In the data rows, the value 128 means zero.
Some points, one per row:
[136 133  42 180 130 201 113 113 138 122 134 145  55  97 157 119 143 195
  70  86 102  93 135  74 131 153 176 148]
[106 139 129 151 157 118 101 127 126 136 127 107 128 109 136 115 146 124
 107  98 112 104 121 155 150 104 153 132]
[122 144 107 119 117 131 141 117 141 126 111 119 138 141 130 146 122 112
 131 154 144 113 141  98 119 111 131 132]
[179 130   7 187 167 183  46  92 161 104 160 186 139 151 122 187 142 160
 134 205 128  42 184  71 216  94 146  22]
[114 129 160 111 107 108 107  38  84 213 185  79  74 111 139  51 216 181
  80  86 113  70  76 195 133 129 115 220]
[107 125 164 114 132 127 162 145 150 136 158 102 112 130 111  96 133  99
 117 141 122 142 110 123 116 110 126 139]
[130 124 136 103 144 160 151  93 106 158 156 128 133 149 107 109 132  93
 116 155  91 116 114 116 133 110 114 136]
[159 113 124 129  70 159 180 134 155 124 117 132 105 174 172 130 126  26
 137 186 163  56 127  34 105  79 107 151]
[ 79 141 155 117 146 130  60 133 149 158 146 148 178 147 120 143  91 114
 147 162 139 127 107  88 112 121 105 119]
[155 173 172 229 202 166  91 114  88 148 112 133  38  89 137 122  94 160
 107   0  58 139 140 154 178 220 203 162]
[135 135 109 128 136 108  94 114 127 118 143 119 117 124 128 115 138 163
 143 111 128 131 122 165 165 115 132 114]
[124 137 125 124 112 140 144 145 144 134  99 136 134 125 135 123 118  92
 111 154 145 117 110 101 107 127 120 139]
16 more points follow, each with its number after it:
[141 111 111  88  94 117  99 135 165 139 132 147 180 128 168 177 149 123
 121 162 126 125 174 182 118 109  99  96] 0
[191  54 150  21 155   4 248 174 194  50 101 166 143 108 179 139 127 179
  77 223 145 141  82 123  36 167  88 121] 1
[105 136 152 120 161  87 122 103 119 105 104 147 115 149  94  61 108 120
 109 101  93 115 131 146 156 109 117 137] 2
[166  76 102 128  59 189 127 102  74  68 126 138 105  93  51  41 107 207
 139 115 124 175 138 186 101 104 175 141] 3
[126 130  28 195 116 152  55  46 130 169 255 108  39 123 102 100 197 196
 131  65 133  58 184 215 206  79 154  65] 4
[122 141 139 137 130 121 113 121 119 134 124 132 121 131 131 124 118 140
 138 129 133 133 120 141 128 129 114 137] 5
[125 139 151 136 139 110 112 105 116 109 126 159  85 126 121 117  91 117
 144  85 121 183 100  99 155 136 111 135] 6
[102 159 126 116 149 124 138 144 121 124 111 103  99 116 120  48 138 119
 124 128 114 113 138 161 178 160 128 174] 7
[125 144 107 114 129 115  99 105 113 147 144 115 139 129 130 158 146 152
 147 124 137 129 121 131 138 138  86 119] 8
[111 141 107 134 128 145 139 162 163 173 148 109 171 150 127 173  92 136
 185  88 158 136 173 124 161 184 122 135] 9
[115 131 174 114 135 109 139 143 116 131 162 131 116 124 126 107 122 115
 124 134 120 146 116 128 116 109 113 130] 10
[164 129 141  99  87 147 155 121 119 107 107 155 134 118  80 113  81 115
 152 110 140  74 150 160  84  61 155 155] 11
[132 117 122 130  97 155 149 111 131 141 118 141  71 113 128 100 115 131
 117 127 116 115 142 137 128 126 121 142] 12
[ 92  79 255  89 204   0 255 197 222  94 236 165  71 174 149  42 129  82
 142 148  74 255 152 135  17  65 137 218] 13
[157 139 122 118 115 116 105 134 146 132 128 144 152 159 149 146  88 116
 112 149  80 137 104  84 111 153  98 146] 14
[100 118 109 138 120 117 128 132 117 139 155 103 142 126 115 165 137 144
 154 122 175 135 135 124 106 160 122 132] 15
Which of these numbered points is nearest to each point below by angle, seen from the average point of the first points? Its number follows each.
[158 115 114 111 140 141 114 164 125 119 147 179 113  92  89  92  97 147
 110  97 130 137 142  90 134 116 179 109] > 3
[ 84 127  63 131 145 115   0  63  92 146 191 111 204  97 160 166 147 188
 184  67 113 151 111 202 170 162  31 127] > 8
[ 86 162  30 103 167 169  88  89 185 174 115  57 212 121 100 252  91 145
 222 121 193  93 208  84 138 172 115 113] > 9
[134 134  96 158 145 113  90 105 128 126 162 120  96 120 120 103 130 168
 125 111 135 111 133 137 183 123 161 110] > 4
[134 119 105 133 123 147  96 111 115 127 125 125 123 122 127 125 124 122
 128 130 134 142 123 119 142 142 130 120] > 8
[121 120 166 147 131 152 115 155 141 136  86 105 127 149 138 127 145 132
 131 100 139 113 124 115 146 144 146 135] > 9
[ 94 119 149 136 144 115 170 168 149 161 142  78 141 131 128 117 128  88
 136 127 137 113 119 169 123 127 128 137] > 10
[101 136 135 130 138 153 109  98 142 151 129 112 114 116 144 110 139 122
 153 139 141 124 118 113 169  57 150 123] > 4
